Where one turn sends some rows of the set: a few examples, then the rows asked:
k294: [-5.600, -1.587, 0.273, -1.789, 0.384, 0.429, -2.365, 0.854, 0.234, -4.008, -1.037, 2.364]
k116: [-1.695, -1.934, -0.633, -0.710, 0.337, 3.740, -1.642, -0.734, 0.046, -3.980, -1.122, 0.607]
k878: [-1.691, -1.509, -0.022, -0.065, 0.592, -2.620, 0.062, -0.771, -0.106, -1.929, -1.293, -0.175]
k492: [-1.861, -2.065, -0.261, -0.537, 0.330, 3.813, -1.567, -0.591, 0.000, -4.000, -0.912, 0.581]
k275: [-5.083, -1.630, 0.235, -2.552, 0.528, -0.094, -2.207, 0.381, -0.134, -3.996, -1.928, 1.700]
k230: [-1.886, -2.007, -0.434, -0.482, 0.266, 3.866, -1.619, -0.583, 0.105, -3.985, -0.805, 0.744]
k39: [-1.542, -0.824, -0.914, -0.245, 1.315, 1.656, 2.471, 1.395, -0.336, -2.123, -1.092, 1.866]
k290: [-1.376, -0.696, -1.284, -0.432, 1.290, 1.535, 2.339, 1.239, -0.229, -2.065, -1.347, 1.887]
k678: [-4.745, -1.718, -0.948, 1.516, 0.364, -0.825, -0.716, -2.367, 0.574, -0.554, -2.141, 2.207]
k62: [-3.300, -1.444, -0.081, 2.262, 0.097, -1.043, -0.519, 0.525, 1.030, -2.052, 1.452, 2.010]
k133: [-4.976, -2.010, 0.054, 1.851, 0.473, -0.731, -0.419, -2.148, 0.263, -0.634, -1.799, 1.889]
k277: [-1.401, -0.579, -1.658, -0.316, 1.182, 1.674, 2.235, 1.326, -0.037, -2.098, -1.153, 2.186]
k4: [-1.689, -0.784, -1.017, 0.028, 1.277, 1.818, 2.356, 1.537, -0.150, -2.128, -0.789, 2.168]
k578: [-1.734, -2.028, -0.388, -0.660, 0.351, 3.713, -1.556, -0.671, -0.035, -3.983, -1.114, 0.514]
k700: [-1.603, -0.659, -1.461, -0.011, 1.182, 1.865, 2.229, 1.508, -0.002, -2.107, -0.862, 2.314]
k867: [-4.583, -1.795, -0.640, 1.265, 0.486, -1.018, -0.559, -2.478, 0.282, -0.549, -2.457, 1.751]
k441: [-1.770, -1.914, -0.688, -0.567, 0.306, 3.807, -1.677, -0.679, 0.121, -3.939, -0.949, 0.771]
k650: [-5.374, -1.327, -0.550, -2.036, 0.291, 0.300, -2.603, 0.617, 0.402, -3.979, -1.324, 2.523]
k977: [-2.746, -1.932, 1.422, 1.326, 0.553, -1.852, 0.245, 0.132, -0.041, -2.055, 0.409, 0.370]
k880: [-5.031, -1.370, -0.557, -2.553, 0.401, -0.018, -2.508, 0.352, 0.215, -3.953, -1.936, 2.138]
k14: [-2.572, -0.711, -2.425, 1.402, -0.153, -1.370, -1.163, -0.139, 1.658, -1.886, 0.395, 2.443]
k746: [-4.689, -2.004, 0.028, 1.469, 0.528, -0.968, -0.374, -2.368, 0.109, -0.619, -2.223, 1.547]
k414: [-1.548, -0.752, -2.430, -0.077, 0.185, -2.345, -0.839, -0.958, 0.944, -1.832, -1.263, 1.096]
k618: [-5.026, -1.856, -0.531, 1.920, 0.367, -0.654, -0.679, -2.170, 0.535, -0.588, -1.720, 2.261]
k590: [-5.419, -1.768, 0.722, -2.100, 0.559, 0.151, -2.143, 0.673, -0.150, -4.022, -1.369, 1.844]

k650 goes to k880
k277 goes to k290
k618 goes to k678
And these:
k441 goes to k116
k414 goes to k878

